Look-ups in named tables: a row name and a column name give one cell, copied from the table.

zaper
fields: nak, laril
vugeme: [31473, -8879]
bodo: [53395, -58436]
bimif: [-85963, 20355]
kuribu: [28469, -26347]

What is the laril of bodo in zaper?
-58436
What is the nak of vugeme in zaper?
31473
What is the nak of bimif in zaper?
-85963
What is the laril of kuribu in zaper?
-26347
What is the laril of bimif in zaper?
20355
What is the laril of vugeme in zaper?
-8879
What is the nak of kuribu in zaper?
28469
What is the nak of bodo in zaper?
53395

Table reko
         bulak  takip  vud  vov  figodus  tubilo  kifunas
gep        155    136  132  140      149     137      168
zir        140    144  161  112      111     138      123
rudifez    155    150  136  123      135     103      180
piti       139    130  108   92      186     224       46
zasis      125    121  171  124      105     110      191
vutig      102    134   69  116       90     107      154

rudifez, bulak -> 155
vutig, bulak -> 102
gep, vud -> 132
zir, tubilo -> 138
rudifez, vud -> 136
gep, takip -> 136
gep, figodus -> 149
zir, vov -> 112

pesar:
|  | nop | kotudaf | zogi | vara | resu |
|---|---|---|---|---|---|
| laneg | -2.77 | -4.77 | -2.01 | -4.54 | 0.22 |
| lekag | -4.32 | -3.33 | -4.99 | -2.00 | -0.80 |
| latem | -4.14 | -2.55 | -3.42 | -1.41 | 3.51 |
| gepagud | 0.94 | -5.71 | 3.72 | -8.43 | -5.27 |
| rilos | -2.73 | -3.70 | -2.46 | -3.39 | -0.80 |
| vof | 0.20 | 5.42 | -2.01 | 3.74 | -4.20 |

laneg, nop => -2.77
vof, resu => -4.20
lekag, nop => -4.32
vof, nop => 0.20
lekag, vara => -2.00
latem, vara => -1.41
lekag, kotudaf => -3.33
gepagud, resu => -5.27
laneg, resu => 0.22
vof, kotudaf => 5.42
rilos, zogi => -2.46
latem, zogi => -3.42
gepagud, nop => 0.94
latem, nop => -4.14
gepagud, vara => -8.43
lekag, resu => -0.80
gepagud, zogi => 3.72

lif:
       vodedep     nes  gikuzol     mog  gilupu     dod  zutotuz
nuf     -89985   15312    -6465   18693   61752    6008   -42361
zile     77847   -4362    -4165   -3232  -44472   -8692    29597
fuf     -76836    -313    10302   -3787   39498   11167   -24811
sabav    76378  -29884    26074  -40919  -68958    2949    50699
dedav   -80703    8868      -30    9585   50580    7595   -33851
pez      88699  -21383    14531  -27868  -66920   -2586    47570
zutut    83677  -11470     3481  -13465  -54517   -6324    37530
sos      82012    3385   -13806    8363  -38963  -12746    24417
leve    -86274   24962   -18290   33075   69378    1165   -49299
duf     -77329   -9397    21061  -17199   30768   15306   -17290

leve, gikuzol => -18290
pez, vodedep => 88699
fuf, dod => 11167
pez, zutotuz => 47570
pez, dod => -2586
zile, mog => -3232
pez, mog => -27868

Table zos
	tig	vule	gitobib	gerisif	vipu	naru	zeze	metuveb	kekedob	semesip
dakim	-19.7	23.6	-46.8	74.4	1.4	10.5	34.2	21.8	-34.4	26.2
vokiba	-9.3	5.0	-11.1	9.3	4.0	-4.9	2.6	11.8	-0.6	10.2
razud	-31.7	21.5	-50.6	58.8	6.9	-5.8	22.6	34.1	-22.5	33.4
fevotaf	-18.6	11.9	-27.4	29.9	5.1	-5.2	10.9	20.9	-9.7	19.8
mem	-12.5	17.7	-33.2	56.3	0.6	10.0	26.6	14.7	-26.1	18.5
lup	-14.6	8.9	-20.4	21.0	4.7	-5.1	7.3	17.0	-5.8	15.7
geg	-7.0	19.2	-32.4	65.4	-2.0	18.1	32.9	9.2	-32.7	15.5

What is the gitobib of razud in zos? -50.6
What is the naru of fevotaf in zos? -5.2
What is the metuveb of lup in zos? 17.0
What is the zeze of dakim in zos? 34.2
What is the gerisif of fevotaf in zos? 29.9
What is the tig of geg in zos? -7.0

rog.tsv
	nat	bon
rafule	4.97	4.58
lam	5.37	1.86
toz	5.92	7.99
puvoba	2.24	4.21
viki	5.29	5.62
pegag	6.38	6.49
mag	3.07	5.21
bufi	4.83	5.06
zibid	6.16	7.42
bab	5.49	4.28
terazaz	6.17	5.94
muv	3.81	5.83
sigeg	7.24	9.91

bon of rafule: 4.58
nat of muv: 3.81
nat of zibid: 6.16
nat of puvoba: 2.24
nat of terazaz: 6.17
bon of bab: 4.28
bon of viki: 5.62
nat of pegag: 6.38
nat of mag: 3.07
nat of bufi: 4.83
bon of pegag: 6.49
bon of mag: 5.21
nat of viki: 5.29
bon of puvoba: 4.21
bon of terazaz: 5.94
bon of bufi: 5.06
nat of rafule: 4.97
nat of toz: 5.92
bon of muv: 5.83
nat of bab: 5.49

sunepur.csv
,balozod,kufilo,gora
zug,63,66,65
nefazod,7,37,68
tuz,242,166,95
lutu,121,75,28
gemo,1,32,66
lufeb,119,78,36
vasito,99,70,42
boriru,6,45,74
mek,118,76,34

kufilo of lufeb = 78
gora of lutu = 28
balozod of zug = 63
gora of gemo = 66
balozod of tuz = 242
gora of boriru = 74
gora of mek = 34
gora of tuz = 95
kufilo of lutu = 75
Which row has the largest balozod? tuz

loz:
	sut	semob	nobe	rugotud	mag	vol	sazas	pedu
kez	3573	3827	1101	1704	1298	1114	1099	3644
fipide	1449	1444	8753	1764	2785	8669	1015	1448
dureba	8773	8281	1414	1548	1100	1416	6513	8617
rogaked	1444	1427	7548	1780	2598	7463	1008	1439
gagopit	8714	8312	1421	1660	1109	1423	3836	8543
luvufuz	1586	1872	1064	1632	1433	1049	1222	1697

luvufuz, semob -> 1872
rogaked, sut -> 1444
dureba, sazas -> 6513
luvufuz, nobe -> 1064
kez, pedu -> 3644
gagopit, vol -> 1423
luvufuz, mag -> 1433
dureba, rugotud -> 1548
fipide, sazas -> 1015
dureba, semob -> 8281
kez, nobe -> 1101
dureba, pedu -> 8617
gagopit, semob -> 8312
fipide, pedu -> 1448
kez, sazas -> 1099
rogaked, pedu -> 1439
rogaked, semob -> 1427
gagopit, sut -> 8714
dureba, nobe -> 1414

Table filoveb
|  | bunusut | baneg |
|---|---|---|
| seg | 102 | 133 |
| fem | 13 | 120 |
| saz | 112 | 94 |
| bar | 169 | 238 |

baneg of fem is 120
bunusut of seg is 102
baneg of seg is 133
bunusut of fem is 13
bunusut of saz is 112
baneg of saz is 94
bunusut of bar is 169
baneg of bar is 238
Which row has the largest baneg? bar

geriba:
,vir,defe,nepud,nugofe,folu,zeg
nop,69040,35600,73045,-964,-50880,44746
nurilud,61313,12923,76365,-13894,-35249,57167
sido,34292,80250,36986,50508,-871,-5774
kar,2838,20643,-592,30446,33161,-3537
ludevim,11791,36094,5377,38343,27343,616
nitog,36029,78035,38993,48872,-1977,-7971
tubudek,-53570,-41987,-57372,-7531,74995,15974
nipar,69655,31474,74364,-17469,-49717,51309
zuv,40587,52248,33389,38382,1620,1210
vop,50937,10812,62184,-14312,-30089,54414
dudo,36961,5547,38033,-2373,-5958,44532
vusegiv,-51002,-29084,-41501,11367,67005,7283
nimaf,63893,8605,72897,-13839,-50149,55419

tubudek, nepud: -57372
nurilud, vir: 61313
tubudek, zeg: 15974
nipar, nepud: 74364
dudo, vir: 36961
nimaf, folu: -50149
vusegiv, defe: -29084
dudo, nepud: 38033
nurilud, folu: -35249
sido, vir: 34292
nop, defe: 35600
nitog, nugofe: 48872
sido, nepud: 36986
nop, folu: -50880
nurilud, defe: 12923

